Each path below is one point turned by a fixed rotation once a step. After each direction that follows a path, write how fast that rotation turns it, in degrees a step (0 if it stays still).
Each turn is a multiple of 5 degrees from 10 to 175, or 0.
Each row of a path follows its step; steps can be skipped.

step 0: [ 0.97 -2.38  0.26  0.22  1.25 -1.16 -3.06  1.00  0.89 -2.13 -0.54 -0.67
  0.18 -1.55 -0.51 -0.24 -4.89  1.26  0.24 -1.32 -0.66 -1.10  2.29  1.61
  0.20  0.58  0.16  2.04 -0.89 -2.30 -0.48 -0.56  0.05  0.51 -0.42  0.71
  0.78 -1.02  3.42  0.87 -1.73  1.20  2.23  1.71 -0.28 -2.48  1.47 -1.68
  1.55  2.34 -0.41 -0.35 -0.61 -0.94 -3.44  1.02  1.17 -1.76  3.87  1.61
  0.91 -0.22 -2.00 -0.09 -3.32  0.13  1.52]
step 1: [ 0.89  1.34 -1.93  0.44 -1.24 -0.84  1.10 -0.56  1.51 -2.97 -1.37  1.51
 -1.63  1.49  1.89  2.41 -2.61  2.75  1.48 -1.82 -0.40  1.50  0.46  1.25
  0.81  1.53  2.58  3.10 -2.12 -1.33 -1.20 -1.69 -1.13  0.92  0.13 -0.36
 -1.71  1.13  3.14  2.51 -0.17  2.06 -3.15  2.22  2.09 -0.93  1.19 -2.27
 -0.32 -1.35  1.79 -0.67 -1.19 -0.53  1.20 -1.97  0.11  0.82  1.47  1.14
  2.87 -0.61 -0.63  1.85  0.00  0.43  1.43]
step 2: [ 1.35  1.15  0.37 -2.51 -0.82  0.03  0.35  3.64  0.41  1.89  0.03  1.49
 -0.51  0.12 -2.43  3.02  0.53  0.15  1.40 -0.67 -0.02 -0.26 -0.97  1.89
  1.14  0.69 -0.91  0.34 -1.79 -2.17 -0.95 -0.83 -1.54  2.36  1.27  0.63
  1.75  0.54  2.81  1.11 -3.76  0.49 -2.63  2.18  0.87 -1.39  3.57 -0.17
 -0.47  0.83  2.30  0.42  2.12  0.77 -2.20 -0.43  1.99  1.82 -1.09 -1.68
  3.32  0.10 -1.01 -2.47 -1.26 -1.36  0.19]
step 3: [ 0.27 -0.11  0.87 -0.34  1.24  1.68 -0.30  0.02  0.31  0.87  0.26 -2.18
 -0.58  2.73 -1.22  0.55 -0.74  0.20 -1.97 -0.61  0.32 -0.37  1.40  1.12
  2.86  0.76  0.64  2.37 -3.33  2.21 -3.91 -2.36  1.46 -0.59  0.83  2.16
  0.03 -0.85  2.32  0.86 -1.52  0.34  0.03 -0.19  0.77 -3.78  1.53  1.64
  0.63  5.12  1.14  0.22 -1.55  2.71 -0.98 -1.75 -1.10 -0.42  1.21 -0.09
  2.18  0.57 -1.65  0.33 -0.22 -2.15  2.05]
step 6: [-1.65 -0.14 -0.46  1.03  0.36 -0.71 -0.82  0.36 -0.94 -0.53 -1.38  3.79
 -2.91  2.39  1.08  0.23 -3.03  3.82 -0.98 -0.28 -2.94  1.30  0.80  1.84
 -0.27  2.39  0.61  0.66 -2.60 -0.05 -1.82  0.13  0.66  1.36 -2.97 -0.48
 -0.57  2.25  0.21  0.64  0.77  0.16  1.02  0.84  2.12 -2.27  0.75 -0.96
 -0.48  2.68  1.53 -0.21 -1.14  0.36  0.40 -0.18 -0.35 -0.75  4.06  0.90
  1.82 -0.55 -2.76  0.84  1.14  1.16  3.04]
step 7: [-0.21  1.28  0.66  0.97  0.51 -0.21 -1.38  2.70 -1.35 -0.30 -0.64  1.32
 -0.19  2.42  2.11  3.58 -2.10  1.88  3.15 -2.44 -1.17 -0.86  0.06 -1.71
 -1.19  0.90 -0.88  0.33 -0.09 -2.46  0.13 -2.24 -4.17  3.79  0.05 -0.17
  1.40 -0.24  1.44  1.34 -0.03  0.48  0.12 -0.01 -1.55 -0.86  1.87 -1.48
 -1.01  0.26  3.11  1.78  1.26  1.04 -2.59 -0.46  1.96  2.99  0.62  0.37
  2.70 -1.24 -1.66 -0.45 -0.27  0.03  0.81]
step 8: [ 2.06  2.11  0.12  1.07  1.60  0.79 -0.46  0.69 -0.46  2.07 -2.69  0.87
 -0.88  3.27 -3.24  1.32 -2.57 -0.50 -2.07 -0.25  2.07 -1.56  1.29  0.78
  2.50 -1.00  0.23  1.62 -2.70 -0.75 -2.97 -0.24 -1.09 -1.24  0.70  0.62
  0.16 -1.22  2.15  0.11  0.17  3.53 -1.44 -1.82 -0.19 -1.35  0.38 -0.87
  0.05  1.69  1.68  2.24  0.72 -1.46 -1.37 -2.52  1.80  1.15  0.87  2.38
  3.14  1.46 -1.98 -1.37 -0.56 -0.57  0.26]
step 9: [-0.94  0.02 -1.86  0.31  0.04  0.94  4.55  0.45 -0.09  1.06 -2.48  1.66
 -0.13  1.30  2.90  1.91 -2.36 -0.21 -0.75  0.30 -0.60  0.71  2.08 -1.19
  2.51 -1.54  2.66  2.23 -2.62  1.86 -0.20  1.63 -0.27  1.84 -2.25  1.50
  0.13 -0.16  2.27 -1.69 -2.52 -0.95 -1.31 -0.25  0.77 -1.79  0.08  1.04
 -1.12  3.04  3.31  0.21  1.93  1.06  0.57  0.15  0.82  0.27  1.91 -2.20
  1.30 -0.49 -2.06 -1.51 -1.51 -1.42  0.78]
step 10: [-0.42  1.67  3.91  1.83  0.85  3.02 -1.32  2.40 -0.08 -0.31  1.51  0.39
  0.36 -1.55  1.04  1.70 -3.45 -2.13  2.57 -2.09 -0.83 -1.05  2.96 -1.88
  0.42 -1.54  0.51  4.27 -0.77 -0.67 -2.33 -0.40 -1.66 -0.02 -0.87  1.74
  1.58  0.52  1.56 -0.76 -2.84  0.18 -0.10  0.23  0.05 -0.67  2.60 -0.97
  1.71  1.04  0.71  0.10  1.34  1.82 -0.37  2.84  0.45 -0.68  1.61  0.12
  0.97  1.96  0.45  0.36  0.19 -2.54 -0.68]
step 11: [-0.62  0.07  1.97  0.84  0.34 -0.55 -2.07 -1.65  0.33  1.46  1.74  2.71
 -2.12 -0.65 -1.21  0.42 -3.34 -1.03 -0.66 -1.51 -3.73 -0.56  2.20  3.12
  1.39  0.80  1.60  2.97 -2.88  0.86 -2.00  1.55  0.02 -1.12 -2.32 -1.29
 -2.39  1.23  1.09 -0.22 -2.31  1.22 -1.65  0.14  0.92 -2.81 -0.45 -2.88
 -0.89 -1.26  1.07  0.32  0.30  0.42 -0.21 -1.13 -1.19  0.40  1.15  2.47
  0.09  1.14 -1.97 -0.71 -0.10  1.20  2.86]
Directions:
[-0.03  0.20 -0.27 -0.26 -0.22  0.32  0.68 -0.39 -0.49  0.31  0.48 -0.25
  0.30  0.57 -0.43  0.41  0.55 -0.33  0.14  0.71  0.11 -0.24 -0.46 -0.72
 -0.14  0.04 -0.35  0.21 -0.07 -0.05 -0.38  0.25  0.02  0.05 -0.65  1.05
  0.07 -0.61  0.61  0.22  0.15 -0.27 -0.74 -0.58 -0.11 -0.50 -0.61  0.43
  0.66  0.04 -0.22  0.76 -0.25 -0.22 -0.14 -0.32 -0.17  0.03  0.36 -0.40
  0.07 -0.15  0.02 -0.32 -0.10 -0.87 -0.29] | 65
[ 0.10  0.21 -0.27  0.15  0.16 -0.38  0.31  0.79  0.08 -0.03  0.42  0.61
  0.20  0.75  0.32 -0.39  0.59  0.20 -0.14  0.83  0.25 -0.08  0.13 -0.01
 -0.47 -0.26  0.26  0.09 -0.15 -0.19 -0.07  0.87  0.62 -0.27 -0.04  0.20
 -0.03  0.83 -0.29  0.78 -0.54 -0.32 -0.27  0.53 -0.67  0.42  0.88  0.15
  0.19  0.65  0.17  0.17  0.29  0.23 -0.23  0.76 -0.18 -0.51 -0.11 -0.17
  0.10  0.10 -0.10  0.14  0.75 -0.18  0.23] | 100
[-0.02 -0.37 -0.68  0.00  0.84 -0.50  0.23  0.61 -0.56 -0.86 -0.41 -0.02
 -0.88  0.18 -0.10  0.79  0.25 -0.19 -0.20 -0.55  0.40  0.47 -0.36  0.00
  0.00  0.27  0.40 -0.16 -0.18 -0.58 -0.56 -0.13 -0.27 -0.16  0.60  0.58
  0.21 -0.08 -0.28 -0.05  0.01  0.58 -0.34  0.22 -0.64  0.05 -0.64  0.21
 -0.13 -0.13 -0.21 -0.09  0.05 -0.69 -0.10  0.94 -0.34  0.28  0.24  0.01
 -0.02 -0.45 -0.42 -0.10 -0.35  0.31 -0.16] | 55
[-0.09  0.25 -0.03  0.15  0.54 -0.56  0.38 -0.02  0.33  0.80  0.35 -0.31
 -0.20 -0.43 -0.20  0.19  0.50 -0.06  0.02  0.04 -0.47  0.08 -0.12  0.29
  0.01 -0.32 -0.14 -0.80 -0.20 -0.23  0.61  0.22 -0.01 -0.66 -0.20 -0.07
  0.45  0.07 -0.63 -0.29 -0.83  0.68 -0.69 -0.34  0.25 -0.45  0.77 -0.05
 -0.87 -0.10 -0.61  0.70 -0.51 -0.60  0.15 -0.29  0.43  0.12  0.36  0.50
  0.29  0.58 -0.20 -0.01 -0.19 -0.16  0.04] | 120
[-0.24  0.04  0.21 -0.25  0.11  0.54 -0.09  0.84 -0.48  0.22  0.44  0.21
 -0.50 -0.16 -0.16  0.35  0.22 -0.90  0.47 -0.22 -0.77  0.64  0.12 -0.33
 -0.25  0.15  0.25 -0.25  0.55  0.07 -0.66 -0.54  0.57 -0.18  0.17  0.12
  0.56  0.17 -0.36  0.31 -0.41 -0.60  0.77  0.06 -0.03  0.07 -0.24  0.08
  0.05  0.23 -0.13  0.24 -0.45  0.54 -0.58 -0.87  0.07  0.45  0.44  0.04
 -0.32  0.11  0.16 -0.07  0.41  0.37  0.94] | 95
